In the data rows, zero lies at 4.5, halfway between 4 and 5.
Here are some points:
[5 3 6 4 4 5 2 4 4 4 5 4 4 4 4 6 5 6 4 4 4 5 4 4 5 5 5 6]
[5 5 2 5 6 8 3 5 4 8 4 4 6 4 3 4 4 4 5 5 6 5 7 5 1 3 4 3]
[4 4 6 3 7 5 3 3 4 6 3 5 5 2 6 6 7 4 2 4 8 8 4 5 3 6 7 4]
[2 3 4 5 2 2 8 9 4 4 7 9 3 7 5 2 7 3 5 6 1 2 5 2 9 4 5 3]
[5 4 4 3 9 3 3 6 3 4 5 4 2 4 5 5 3 3 4 4 7 5 6 3 2 3 4 4]
[5 3 2 6 0 3 8 6 6 4 5 8 9 8 6 2 8 4 5 2 1 3 0 2 9 6 4 5]
[4 3 0 6 0 4 7 5 5 4 8 6 8 9 5 4 7 5 6 5 0 1 4 0 9 4 4 3]
[2 1 0 6 0 4 9 7 4 5 5 9 8 8 4 5 7 3 5 6 2 4 4 2 9 5 3 4]
[7 3 2 1 4 3 6 4 7 5 3 4 5 4 2 3 3 7 3 3 5 5 3 2 5 4 7 0]
[4 2 2 7 3 4 8 5 5 4 5 9 8 7 6 5 8 5 3 6 2 5 3 0 9 4 5 2]
[6 3 0 5 2 1 9 4 8 4 5 8 8 7 5 2 3 5 5 6 2 3 2 0 9 2 3 1]
[4 7 6 3 6 3 3 6 3 1 5 2 6 1 4 5 2 2 3 2 8 5 4 6 0 6 3 7]
[6 6 7 4 6 5 2 3 4 4 5 2 0 3 4 3 5 5 6 4 5 5 3 4 0 3 6 1]
[6 4 4 5 6 4 6 2 6 5 3 6 6 5 4 6 6 5 5 5 6 7 3 4 5 4 3 5]
[3 5 7 3 8 6 0 5 3 6 2 1 3 0 7 5 3 4 3 3 8 6 6 8 0 5 6 7]
[5 4 2 6 3 3 9 4 5 6 3 8 5 8 7 3 4 6 7 6 1 5 4 3 9 5 4 4]
[4 4 5 3 4 7 3 4 4 6 3 2 5 2 3 5 4 5 2 5 6 6 5 8 2 6 6 6]
[5 3 4 8 2 4 7 5 5 6 2 5 5 5 6 3 5 3 6 4 5 2 3 7 6 6 5 3]
[6 4 0 7 0 4 9 5 5 3 6 7 8 9 6 1 4 5 4 6 0 4 3 2 9 4 4 3]
[5 6 7 5 7 4 3 5 1 3 5 3 3 4 6 4 4 3 4 4 5 4 5 5 2 5 4 4]
[4 5 6 6 3 6 6 5 7 2 8 7 5 6 2 6 5 5 4 6 1 3 5 2 8 4 3 4]
[5 5 2 3 2 6 5 4 4 6 6 4 7 9 5 3 4 4 5 3 2 2 6 3 6 5 6 3]
[4 4 3 6 4 4 7 6 4 4 6 7 4 7 5 4 5 4 4 5 1 5 5 3 6 4 3 6]
[3 1 0 7 1 2 7 6 3 6 5 8 5 8 8 3 6 4 7 5 1 1 5 1 9 4 4 3]
[6 3 1 3 5 2 7 4 6 4 4 5 6 4 4 3 2 5 5 4 5 4 3 2 6 2 4 2]
[3 5 5 4 5 3 2 6 4 5 5 0 4 4 3 4 5 3 6 3 7 3 5 5 0 5 3 5]
[3 3 2 4 2 3 8 5 5 3 5 9 9 7 4 2 7 6 4 6 2 5 5 1 8 3 5 3]
[7 9 9 4 8 7 0 3 6 5 1 1 5 1 6 5 4 5 4 0 8 5 2 8 0 3 5 8]
[4 5 5 7 6 5 3 4 4 4 4 5 3 4 3 7 7 4 5 6 6 5 3 5 5 5 4 4]
[2 4 4 4 4 6 6 4 6 9 3 6 4 4 4 4 5 5 5 7 6 5 7 6 4 7 6 3]
[5 5 1 6 2 3 6 4 4 1 5 7 7 6 6 2 4 6 6 5 2 2 3 0 9 1 2 3]
[7 9 8 5 7 6 0 3 7 5 2 2 6 2 5 4 4 5 4 1 7 4 3 7 0 3 5 6]
[5 5 6 1 4 5 0 4 4 4 3 0 7 2 3 5 2 6 4 2 8 6 4 6 1 5 5 8]
[5 4 8 2 5 7 0 4 1 6 4 0 3 1 4 6 3 5 2 3 8 5 5 9 1 6 8 7]
[5 4 5 7 7 4 2 5 0 2 6 3 2 4 7 5 3 3 4 4 5 5 4 4 4 3 3 7]
[4 7 7 2 6 5 3 7 2 4 5 0 5 4 4 4 2 4 3 3 5 5 7 9 0 6 6 7]
[5 4 1 7 4 3 9 4 5 3 5 9 8 8 5 3 7 4 4 7 1 5 3 2 9 2 3 2]
[4 6 9 4 6 5 3 3 4 3 5 1 1 1 3 4 2 5 5 6 6 3 5 6 1 6 5 4]
[3 6 8 3 6 4 0 3 5 4 1 1 4 0 6 6 4 5 4 1 9 6 3 8 1 6 5 9]
[3 4 4 5 5 4 5 2 5 5 6 3 3 6 4 4 5 6 7 6 5 6 5 4 3 7 5 3]
[4 4 3 4 3 5 5 6 5 4 6 6 5 5 5 5 4 6 5 6 3 4 7 3 7 5 5 5]
[4 4 7 3 6 6 0 3 6 6 3 2 4 0 5 8 4 6 3 3 8 7 4 6 3 6 5 7]
[5 3 5 2 4 5 3 5 5 4 4 4 5 1 4 7 3 6 1 4 6 7 6 6 5 6 7 7]
[2 6 6 2 6 3 4 4 1 4 4 3 4 3 5 2 3 4 6 6 8 5 6 5 1 6 6 3]
[6 5 7 5 5 4 3 5 3 4 5 3 5 4 4 3 4 4 5 4 5 1 5 4 2 4 5 5]
[1 5 6 4 7 5 0 5 4 5 4 3 3 3 5 7 2 5 6 5 7 4 6 5 3 5 3 9]
[2 7 6 3 6 6 3 3 6 8 5 4 5 7 5 4 5 4 6 4 5 3 5 3 2 7 5 4]
[5 4 5 4 4 3 3 4 1 5 3 4 5 4 7 4 4 4 5 4 6 5 4 6 4 6 5 7]
[5 4 0 9 2 5 8 6 5 5 6 8 8 8 4 3 6 3 5 6 2 4 4 2 6 4 3 3]
[5 5 6 2 5 5 1 2 4 5 3 0 4 2 5 6 2 6 6 3 8 6 5 8 1 6 5 6]
[8 8 9 2 9 5 0 3 2 3 3 1 2 2 6 5 3 5 3 0 8 7 5 7 0 2 5 6]
[3 5 3 4 7 5 0 4 2 2 6 0 4 3 4 6 1 6 7 4 7 5 5 3 2 4 0 7]
[4 7 5 2 8 5 2 3 4 5 5 1 1 5 5 6 3 6 5 3 5 8 5 5 2 5 3 5]
[5 1 1 7 3 4 4 4 4 5 5 5 5 3 5 6 5 4 5 6 5 4 3 3 7 5 4 3]
[4 6 8 6 5 5 2 4 4 4 6 2 2 4 3 5 4 3 5 5 4 2 5 4 3 5 4 3]
[3 6 5 0 5 3 5 6 3 5 3 3 5 3 5 3 3 5 4 3 5 5 6 5 3 6 6 4]
[7 4 3 4 4 5 4 3 4 5 3 3 6 4 4 5 3 6 5 4 5 5 5 6 5 4 5 5]
[5 4 0 2 6 4 3 3 3 4 2 2 6 3 5 6 2 6 5 3 8 6 4 6 3 3 4 5]
[3 1 0 4 7 4 4 6 0 5 6 6 4 6 4 4 5 4 4 6 5 4 5 2 5 3 5 3]
[2 3 3 5 1 2 9 9 5 4 7 9 4 9 5 1 8 4 6 7 0 1 5 0 9 4 4 2]
[4 5 5 4 7 4 4 4 6 6 5 4 2 4 5 2 5 4 6 4 6 4 4 3 2 4 5 2]
[4 6 9 3 8 5 1 3 3 3 4 0 0 0 3 5 2 4 5 5 8 3 5 7 0 5 6 4]
[5 4 5 7 3 5 5 2 6 3 6 5 4 5 3 4 5 6 7 7 3 4 5 3 5 4 3 2]
[5 3 3 2 6 4 3 4 6 6 6 4 4 5 3 5 4 6 5 5 5 7 7 3 4 4 5 3]
[6 2 2 5 1 3 8 5 3 3 8 5 4 9 4 4 5 6 6 5 0 6 5 3 9 4 3 4]
Here are 40 more points, each followed by its number:
[5 2 2 9 1 4 9 5 3 2 5 8 4 7 6 3 5 4 5 7 1 2 3 2 9 3 4 3] 0
[7 4 5 6 4 4 5 6 5 3 6 5 7 4 2 5 7 3 2 3 4 3 3 2 4 3 5 2] 1
[4 6 5 2 6 3 2 8 6 6 4 4 5 5 4 4 4 4 3 2 3 1 5 4 3 4 5 6] 2
[5 7 6 4 8 4 4 3 5 4 3 4 3 3 5 3 3 5 5 6 6 4 6 4 2 3 6 2] 3
[8 5 2 4 4 5 8 6 7 5 5 5 6 6 2 5 2 4 2 5 1 4 5 5 6 3 4 3] 4
[3 4 2 6 0 3 9 3 7 4 4 9 8 7 6 3 4 8 7 9 0 2 5 0 9 5 4 2] 5
[3 4 9 0 7 6 2 2 5 4 4 4 5 1 2 7 7 6 2 4 9 9 5 6 1 6 5 7] 6
[5 4 4 2 7 5 2 4 6 6 6 4 4 4 4 6 4 6 5 4 5 7 7 3 3 4 5 4] 7
[2 5 6 1 8 4 0 5 1 7 2 0 1 1 7 5 2 4 6 2 9 6 6 8 0 6 5 7] 8
[1 4 5 3 4 6 2 5 1 5 4 3 3 3 6 5 5 4 5 5 6 6 5 8 3 7 6 7] 9
[2 2 1 6 1 5 8 6 2 5 6 7 5 7 6 3 6 4 7 7 1 4 5 4 9 5 5 4] 10
[3 5 7 4 6 6 1 3 4 6 3 3 2 2 6 7 5 4 5 5 7 8 4 7 3 7 4 8] 11
[5 5 4 6 4 5 4 4 2 1 4 3 3 2 5 5 2 4 4 6 6 3 4 7 4 3 4 5] 12
[4 1 4 5 5 3 7 8 3 6 5 9 3 4 5 6 6 2 2 7 3 3 6 4 9 5 7 4] 13
[5 6 3 3 8 5 1 5 4 6 4 5 5 5 5 5 5 6 3 3 4 5 5 2 3 3 6 3] 14
[5 6 3 5 5 6 4 3 5 6 3 4 7 5 6 3 5 5 6 5 6 5 5 5 2 5 5 3] 15
[3 6 6 4 4 4 7 4 4 3 8 4 6 8 2 4 8 3 4 4 4 4 3 4 4 6 4 2] 16
[3 4 3 4 3 5 5 6 5 5 6 7 5 6 5 5 4 6 5 6 3 4 7 3 7 5 5 6] 17
[3 6 8 2 9 6 0 3 3 6 4 0 0 0 3 6 3 4 4 5 9 8 6 7 0 6 5 3] 18
[4 2 1 6 3 4 8 6 2 5 6 8 4 8 4 3 6 3 4 7 2 3 6 4 7 5 6 3] 19
[7 4 2 4 2 5 5 6 5 5 4 2 7 5 4 5 2 5 3 3 2 3 6 7 6 5 6 6] 20
[4 3 2 5 5 1 7 6 4 6 5 8 6 7 6 1 5 4 5 6 3 2 5 1 7 3 5 1] 21
[6 7 8 6 5 4 6 4 6 2 6 5 5 4 4 4 6 2 3 4 4 3 2 4 3 5 4 4] 22
[3 5 4 5 4 3 8 4 3 4 4 5 5 6 6 4 3 4 7 6 4 5 5 6 7 6 2 7] 23
[4 4 1 4 3 2 7 6 4 4 5 6 7 7 6 4 4 4 4 4 3 3 6 3 7 5 5 5] 24
[4 6 7 6 8 6 0 5 0 2 5 1 2 2 7 6 2 3 4 3 7 5 5 8 1 4 4 8] 25
[5 4 4 2 6 5 5 4 6 6 3 6 5 3 4 4 4 5 4 5 7 7 3 6 3 4 5 5] 26
[6 2 2 7 2 3 9 6 5 3 6 7 4 8 3 4 6 4 4 6 1 4 4 3 9 3 4 2] 27
[3 6 7 4 5 4 5 4 5 3 6 4 4 5 2 3 7 3 4 5 5 6 4 5 3 5 4 4] 28
[4 6 5 4 9 4 0 4 3 4 4 0 3 1 4 7 0 4 6 4 9 3 6 7 0 5 3 5] 29
[4 3 2 7 4 2 8 4 6 1 6 9 7 6 5 5 7 4 4 7 2 3 5 0 9 2 4 4] 30
[6 4 3 2 4 2 9 7 6 5 4 7 8 5 3 3 4 4 2 4 2 4 5 3 6 4 5 2] 31
[6 8 6 0 6 5 5 3 6 3 2 2 6 2 3 4 1 6 2 3 7 5 5 6 1 4 6 4] 32
[3 8 9 3 7 6 1 4 4 3 3 2 3 0 3 4 5 4 4 4 8 5 3 7 0 5 6 4] 33
[4 5 5 7 2 4 6 5 5 4 6 6 5 7 6 2 8 4 6 4 3 3 5 2 7 4 5 3] 34
[5 6 5 4 6 4 3 6 5 6 3 3 5 6 5 5 4 4 6 2 5 4 5 5 4 4 3 5] 35
[5 6 8 3 5 5 4 4 4 3 5 3 3 3 3 6 3 5 4 5 5 6 6 8 4 6 4 7] 36
[6 2 1 6 0 3 9 6 6 5 4 8 8 6 6 4 4 5 5 7 2 3 5 4 9 6 6 4] 37
[4 4 6 4 8 3 5 5 2 4 3 5 3 2 7 5 4 3 1 5 7 6 4 8 3 4 7 6] 38
[7 3 2 7 1 4 8 6 7 7 5 9 5 9 5 3 7 5 5 5 0 3 5 2 9 3 6 1] 39
Which of these numbered points is nearest to each point below, ignoring the direction in which the first points spread most? Its number follows each.
[6 9 5 2 7 7 7 4 6 4 4 2 4 4 3 4 0 4 3 4 4 4 7 7 0 4 4 4] > 4
[5 4 5 0 9 6 0 3 6 6 5 2 2 2 3 6 3 7 4 4 7 8 7 4 1 4 6 4] > 7
[3 5 9 1 6 5 0 3 2 6 1 2 2 0 7 5 4 5 3 2 9 7 5 8 0 7 8 7] > 9
[6 4 6 4 6 5 3 4 4 4 5 2 0 3 3 6 4 5 3 3 6 6 5 8 2 5 5 5] > 27
[4 2 2 8 2 2 9 4 5 1 6 9 7 7 5 4 7 5 4 8 1 3 4 0 9 3 4 4] > 30
[5 4 3 5 5 2 6 6 5 8 4 8 4 6 6 3 5 3 5 4 4 2 4 3 5 5 5 3] > 21
[3 5 8 2 7 5 0 6 1 5 4 0 0 1 4 6 5 4 3 3 8 6 7 8 0 6 6 5] > 19
[6 6 7 5 4 6 4 4 2 3 4 1 2 3 6 2 1 6 4 4 4 5 5 6 2 5 6 5] > 0
[4 5 4 4 4 5 5 2 4 6 6 3 4 7 4 4 6 3 6 4 5 4 4 6 2 6 4 3] > 16
[5 5 5 4 2 5 7 5 5 3 6 6 5 6 3 5 5 5 4 5 2 5 7 6 6 5 5 5] > 36
[3 4 3 4 5 2 7 6 4 4 6 5 7 7 5 4 5 3 4 4 4 3 5 4 5 5 3 5] > 24
[5 6 7 3 8 6 1 3 6 7 2 3 3 0 3 7 6 4 4 4 9 8 3 8 0 5 6 5] > 26
[5 7 8 1 7 6 2 6 2 5 4 0 4 3 4 4 2 4 2 2 6 5 7 9 0 6 6 8] > 24
[4 5 5 3 9 2 2 5 3 4 5 3 2 3 6 5 3 4 4 4 7 6 6 4 2 3 4 5] > 21
[5 7 8 3 5 6 4 4 4 3 5 2 3 3 3 6 3 5 4 4 5 7 7 8 2 6 5 7] > 36
[5 4 4 6 3 6 4 1 3 5 3 6 4 4 6 4 4 7 6 7 5 5 4 4 7 6 6 4] > 5
[2 4 6 1 6 5 1 3 1 3 5 2 1 2 4 5 4 6 4 4 7 9 4 4 2 6 4 5] > 18
[4 5 7 2 9 4 0 4 2 5 4 1 1 1 6 6 2 3 4 3 9 7 6 7 0 4 4 7] > 8
[6 3 6 2 7 3 4 4 4 1 5 5 3 2 3 5 3 5 4 5 6 5 2 3 6 1 4 5] > 30
[4 6 4 7 4 6 3 4 1 1 7 4 5 6 5 3 4 4 5 6 3 4 5 3 4 3 3 4] > 25
[2 6 7 3 7 5 1 5 4 5 3 3 3 2 5 7 2 5 5 4 7 5 6 6 3 6 3 9] > 17
[1 5 5 3 3 6 3 2 4 2 5 0 5 2 4 5 4 5 5 4 8 7 5 7 0 7 5 6] > 9
[4 3 3 6 2 6 4 1 3 5 4 6 5 5 6 3 5 7 8 8 4 5 4 3 8 5 6 3] > 5
[4 2 0 7 2 2 8 7 4 4 6 9 7 7 7 3 5 4 5 7 0 2 6 1 9 2 4 4] > 24
[5 6 5 6 6 4 7 4 6 3 4 7 4 5 5 3 4 5 5 6 3 2 6 3 5 3 5 2] > 3
[4 3 0 8 1 3 9 5 7 5 6 6 5 8 4 4 4 5 7 8 1 1 6 2 9 5 3 2] > 29
[7 5 7 4 5 5 2 5 5 3 6 3 5 3 2 5 6 3 1 3 5 4 4 4 1 4 5 2] > 1
[6 7 9 6 6 5 4 4 5 2 4 3 5 2 4 4 5 2 3 3 6 3 3 5 0 5 4 5] > 22
[7 4 5 5 4 4 5 6 6 4 6 6 7 4 2 4 7 3 2 4 3 2 4 2 4 3 5 1] > 1
[5 5 6 4 7 5 1 5 6 6 3 1 4 4 5 7 4 4 4 1 7 6 4 7 2 5 3 8] > 35
[3 3 3 3 6 6 0 4 4 7 6 5 4 6 5 6 6 7 6 6 3 6 7 2 6 4 6 4] > 7
[5 2 1 6 3 5 3 4 6 4 6 4 5 5 3 6 7 6 5 4 4 5 5 2 7 2 4 2] > 7
[7 4 5 3 4 6 1 6 5 5 4 0 6 3 3 7 1 5 3 2 5 4 6 9 2 5 6 8] > 20
[2 6 9 2 7 5 0 4 5 6 2 3 2 1 7 7 6 3 3 1 8 7 5 7 0 6 4 9] > 11
[7 6 7 0 9 3 2 6 4 6 3 0 2 2 4 3 0 5 3 1 6 5 5 7 0 4 6 5] > 31
[4 4 2 8 2 4 7 5 2 2 6 8 9 7 6 4 7 3 4 6 3 4 4 3 7 5 4 5] > 25
[4 4 3 4 6 6 4 4 4 7 4 6 4 6 4 6 6 5 4 5 5 7 6 3 4 4 4 3] > 7
[5 4 3 5 3 3 5 8 6 6 5 7 5 8 5 3 5 5 5 3 1 0 5 1 7 4 5 4] > 2
[5 6 7 3 7 4 2 5 4 6 3 1 3 4 5 5 4 4 5 1 7 6 4 7 2 4 4 6] > 35
[4 3 5 4 5 4 3 4 3 5 4 3 4 3 4 5 4 3 3 5 7 5 4 7 3 6 6 5] > 19
[6 4 4 3 4 3 6 6 3 3 5 3 4 5 3 4 4 3 4 3 5 6 3 7 5 3 4 4] > 27
[4 5 6 3 5 7 1 4 2 5 4 1 3 2 5 3 3 6 5 5 7 6 5 7 0 4 6 5] > 10
[6 4 4 1 5 5 3 5 5 6 4 2 6 5 3 4 5 6 1 2 5 6 6 6 1 4 7 4] > 31
[4 4 3 7 5 3 5 5 6 6 4 7 6 7 6 5 6 4 5 3 4 4 3 3 6 4 3 7] > 35
[2 3 4 4 3 4 5 6 4 6 6 4 2 7 5 4 6 4 6 4 2 5 6 4 6 7 5 4] > 10
[5 3 3 4 4 5 8 4 5 8 2 5 4 4 7 5 1 5 4 7 3 3 5 8 8 5 7 4] > 37
[6 6 9 6 6 4 4 4 5 2 4 3 5 2 4 5 5 3 3 4 6 3 2 5 1 5 4 5] > 22
[3 2 3 7 4 4 7 6 5 5 5 9 4 3 3 5 6 4 5 9 3 1 4 3 9 2 6 2] > 13
[4 3 6 7 2 4 5 4 5 5 6 8 5 6 6 5 8 4 5 5 2 6 3 2 8 5 4 5] > 11
[2 6 1 7 3 4 9 4 4 2 5 8 7 8 7 4 5 3 7 8 2 4 6 5 8 4 1 4] > 23
[5 4 3 4 5 4 2 3 4 4 2 2 7 3 7 4 3 5 4 2 7 5 4 6 2 4 6 7] > 24
[5 4 2 7 5 6 6 8 6 8 6 7 5 9 4 7 5 3 5 4 1 3 6 4 7 2 2 6] > 35
[5 5 5 8 5 3 6 4 6 3 4 7 5 5 4 4 6 4 6 6 5 1 2 2 7 2 3 4] > 30
[2 4 3 4 5 3 4 7 3 4 5 4 4 5 5 5 2 4 6 6 4 2 7 3 7 4 3 5] > 29
[7 4 6 8 0 1 9 4 5 2 4 9 7 6 5 1 6 4 4 6 1 0 2 3 9 5 6 2] > 22
[6 2 2 6 0 6 8 8 6 6 5 7 7 8 5 3 6 4 1 4 0 3 6 5 8 3 6 5] > 20
[5 3 4 6 2 4 5 4 5 5 3 5 5 4 6 6 4 5 5 5 3 3 6 6 8 5 6 7] > 37
[7 6 8 3 7 6 0 4 5 4 4 1 5 1 1 6 5 3 0 1 8 5 4 6 0 4 6 4] > 1
[4 3 0 8 0 4 8 5 6 5 5 8 9 8 6 0 6 5 6 6 1 3 3 0 9 4 5 2] > 15
[5 3 2 6 1 7 6 5 4 7 3 6 6 5 4 4 4 5 3 6 3 4 4 5 6 5 6 5] > 37
[5 7 3 6 5 7 3 4 7 5 4 6 7 5 3 5 6 5 6 4 5 3 4 3 2 3 4 2] > 15
[5 4 0 5 5 4 5 6 5 5 6 9 7 9 5 4 6 6 4 5 1 3 5 0 8 2 5 1] > 14
[2 5 1 6 1 6 9 3 5 3 5 5 5 8 6 4 2 5 7 7 3 5 7 6 7 4 2 6] > 23
[5 5 8 3 6 5 1 5 6 7 3 2 2 2 5 5 5 4 4 2 6 5 5 7 2 5 7 5] > 39
[5 4 7 3 4 5 4 2 4 2 3 4 7 0 3 6 6 4 1 4 9 8 2 6 2 7 7 5] > 6
[3 4 3 5 4 3 8 5 3 3 6 6 5 7 5 5 4 3 6 6 4 5 5 6 7 6 2 6] > 23
[4 5 5 4 7 5 2 4 5 4 4 2 4 2 2 6 3 5 6 6 7 4 5 5 2 5 4 3] > 29
[3 6 8 3 5 7 2 3 5 7 4 0 1 3 4 6 4 4 5 1 7 9 4 8 0 7 2 7] > 11
[3 6 3 6 5 4 9 4 3 2 5 6 5 7 6 4 5 3 6 7 4 6 6 6 6 4 2 5] > 23
[5 2 2 9 0 5 7 5 2 4 7 8 5 8 7 3 7 4 4 7 0 2 4 1 9 4 7 2] > 0
[4 4 3 5 4 3 7 4 4 5 3 7 5 7 7 3 4 6 7 5 3 6 4 4 9 5 3 5] > 23
[3 3 2 9 1 5 6 7 5 5 7 9 6 8 5 4 9 3 6 6 0 0 4 0 9 2 4 3] > 34
[6 2 3 5 2 5 7 8 5 5 5 5 6 6 4 4 5 4 1 3 0 4 6 6 7 2 6 5] > 20
[4 6 6 4 8 6 0 5 1 6 4 1 1 3 5 6 3 3 4 3 8 6 7 8 0 5 4 6] > 19
[5 3 4 8 4 3 6 5 6 3 6 5 3 6 4 5 5 4 6 4 4 3 4 3 7 3 3 4] > 27
[7 1 1 5 0 4 7 6 3 5 5 2 5 6 4 1 3 6 5 5 1 3 4 5 7 6 8 1] > 20
[5 6 8 3 9 5 0 6 5 6 4 2 4 2 4 7 3 3 4 2 8 4 6 6 0 4 3 7] > 35
[3 5 2 5 1 4 5 7 3 2 8 4 5 8 5 3 4 5 7 3 0 3 5 3 7 4 2 6] > 25
[5 3 1 5 3 1 9 7 6 6 5 7 6 7 3 3 5 4 3 5 3 1 5 2 8 5 5 2] > 31
[5 5 7 1 8 7 2 2 4 8 1 0 1 0 7 6 0 5 4 5 8 6 5 9 1 7 7 7] > 37
[4 5 6 2 6 5 5 5 5 3 4 6 6 2 3 8 5 4 2 5 6 7 4 5 5 5 3 7] > 6
[4 6 9 3 6 4 3 4 3 4 6 3 3 4 5 4 7 4 5 2 6 8 4 6 1 7 4 6] > 28
[5 2 0 7 2 5 8 4 5 4 6 7 6 7 3 5 6 4 5 6 4 5 3 4 8 3 4 3] > 27
[3 2 3 5 3 1 8 6 2 3 4 9 7 7 7 3 7 3 1 4 4 5 4 1 9 4 5 6] > 38
[1 5 6 0 6 4 3 4 3 4 3 1 3 1 4 4 2 5 5 4 9 6 5 7 1 6 5 6] > 8
[4 6 8 2 9 4 0 7 4 5 5 3 3 2 3 6 5 3 2 3 6 4 6 5 0 4 5 5] > 2
[6 6 8 3 4 7 3 4 1 3 4 0 2 3 6 2 1 6 3 4 4 6 5 7 1 5 6 5] > 0
[1 4 9 2 8 4 0 6 0 4 4 0 0 0 7 7 2 3 4 4 9 5 6 8 2 7 5 9] > 9
[4 4 6 3 4 7 2 4 4 6 2 2 4 1 3 5 3 5 3 4 8 5 4 8 1 7 7 6] > 37
[2 4 6 4 5 2 7 6 5 3 7 6 5 5 3 5 6 2 4 4 4 4 4 3 5 7 3 5] > 28
[6 2 1 5 4 4 5 5 3 5 5 6 5 6 5 2 4 5 6 5 4 3 4 3 7 1 5 3] > 21
[3 4 9 0 9 3 1 8 5 6 3 3 2 0 3 8 6 2 0 0 9 6 4 7 1 4 4 9] > 13
[5 6 8 3 7 4 2 4 2 3 4 6 3 4 9 4 5 5 3 2 5 8 4 5 4 4 5 8] > 38
[6 3 4 6 2 5 5 6 7 5 5 9 7 6 4 6 5 6 4 5 1 2 5 2 9 3 4 7] > 17
[4 5 6 1 6 6 2 5 6 8 3 4 4 3 5 5 5 5 3 1 7 9 4 6 1 6 6 6] > 26
[2 3 3 6 4 3 5 5 6 2 8 5 4 5 2 6 7 4 6 7 3 5 5 2 7 3 1 5] > 30
[3 3 4 3 4 5 3 6 3 4 6 4 4 5 4 6 6 4 4 3 4 7 4 6 6 5 3 7] > 9
[6 2 1 8 3 4 5 6 5 6 5 8 4 6 6 5 7 5 6 6 2 2 3 3 9 2 6 2] > 39
[3 6 3 4 8 5 6 3 3 6 3 6 5 5 7 5 3 3 4 6 6 5 4 6 5 4 4 5] > 38
[3 6 6 1 8 4 3 5 4 5 4 2 3 4 4 3 5 4 4 3 6 5 7 5 0 4 6 3] > 21
[5 2 4 8 0 5 6 5 0 3 7 7 5 7 7 2 7 4 4 6 0 3 4 2 9 4 7 3] > 0
[4 3 2 9 3 4 6 6 3 1 8 9 8 8 6 5 8 4 5 8 1 1 6 0 9 1 2 5] > 30
[4 6 7 5 7 4 3 5 1 3 6 3 2 5 7 4 5 3 4 4 4 4 5 4 2 4 4 4] > 25
[6 3 3 5 3 4 4 3 4 5 4 2 6 5 4 5 3 6 6 5 5 4 5 6 5 5 5 5] > 37
[5 6 3 8 5 5 5 3 4 4 5 6 6 5 6 4 4 3 6 6 5 4 5 5 3 4 4 4] > 15
[3 4 5 5 7 4 0 4 3 4 3 2 0 2 6 8 2 5 6 6 7 4 5 5 5 4 3 7] > 29
[8 4 2 8 2 5 9 2 7 2 5 8 6 3 3 5 4 5 4 9 2 2 2 3 9 3 5 1] > 12
[4 5 4 5 4 6 3 2 5 3 6 4 6 3 1 4 7 6 5 8 5 4 4 3 2 4 6 1] > 33
[4 6 7 3 6 6 0 4 4 6 3 0 6 2 5 3 4 5 4 3 8 6 4 7 0 6 6 6] > 15
[4 5 9 3 6 6 0 3 3 5 4 1 2 0 5 7 6 4 3 2 8 9 5 8 0 7 6 8] > 11
[6 6 4 5 5 6 6 3 3 1 4 7 6 4 4 4 4 4 3 6 4 3 6 3 4 1 4 3] > 30
[5 6 7 9 4 5 6 5 5 4 7 5 4 7 3 4 6 2 6 5 3 1 5 4 2 6 4 2] > 22
[4 5 9 0 5 5 0 6 7 5 4 1 4 2 2 6 6 5 0 0 6 7 5 7 1 6 6 9] > 2
[5 3 2 8 1 3 9 4 5 7 2 6 5 5 6 4 5 3 6 5 5 2 2 6 8 5 5 3] > 37
[4 6 7 0 7 7 1 4 6 8 2 2 2 1 5 5 3 5 3 0 8 9 5 8 0 6 6 7] > 26
[5 4 4 3 7 4 3 4 6 7 5 3 3 5 5 7 2 4 5 3 5 3 3 5 6 4 4 5] > 35
[7 5 5 3 6 7 2 5 2 3 5 3 3 3 3 5 2 5 2 3 4 5 5 5 3 2 4 6] > 27
[4 4 8 3 2 3 4 6 8 5 5 6 6 5 3 5 8 5 1 1 2 5 4 3 6 5 6 7] > 2
[5 4 1 1 7 4 1 3 2 3 1 0 6 1 5 6 1 6 5 2 9 7 4 7 1 4 4 6] > 24
[5 4 2 8 3 5 5 4 6 6 5 3 4 5 4 4 4 4 7 6 5 2 4 4 6 6 4 2] > 29
[3 3 4 7 4 4 4 3 4 4 5 8 4 4 6 4 6 5 5 7 3 5 3 1 8 5 4 4] > 11
[4 3 4 3 6 4 3 4 3 5 3 2 4 2 5 5 4 4 3 3 8 5 4 7 2 6 5 6] > 24
[5 5 5 2 6 4 5 7 5 4 3 3 5 3 4 5 2 4 3 3 6 5 7 8 3 3 4 8] > 24
[6 5 1 7 1 4 9 4 5 1 5 9 7 8 4 4 4 5 5 7 0 4 4 4 9 1 2 3] > 12
[3 7 7 3 7 4 4 2 6 5 2 1 2 2 7 5 1 4 6 3 8 6 6 7 0 7 3 6] > 23
[3 5 5 2 8 6 1 3 3 6 3 3 3 3 4 6 5 5 4 4 7 8 7 6 1 4 4 5] > 7
[5 4 7 4 3 2 7 5 7 2 5 5 4 3 3 5 4 5 5 5 4 4 3 4 9 6 5 5] > 36
[6 4 3 3 2 5 3 4 5 3 4 2 9 5 4 4 3 6 5 2 5 4 4 4 4 4 5 7] > 20
[5 5 4 7 3 1 9 7 8 6 4 9 5 8 7 3 5 3 6 3 0 1 3 1 9 2 2 4] > 35
[2 7 7 5 4 6 7 4 5 5 6 5 1 7 5 3 7 3 6 4 3 7 5 5 3 6 3 4] > 28
[7 5 5 1 8 2 4 6 4 6 4 2 2 4 4 3 1 5 4 3 4 4 6 5 3 3 5 3] > 21
[3 6 6 5 8 4 6 4 4 3 4 5 0 2 4 5 3 3 7 8 6 3 6 5 4 3 2 2] > 3
[3 4 2 6 2 2 8 6 7 5 5 8 6 8 6 3 5 5 6 5 1 2 5 1 9 3 3 4] > 35
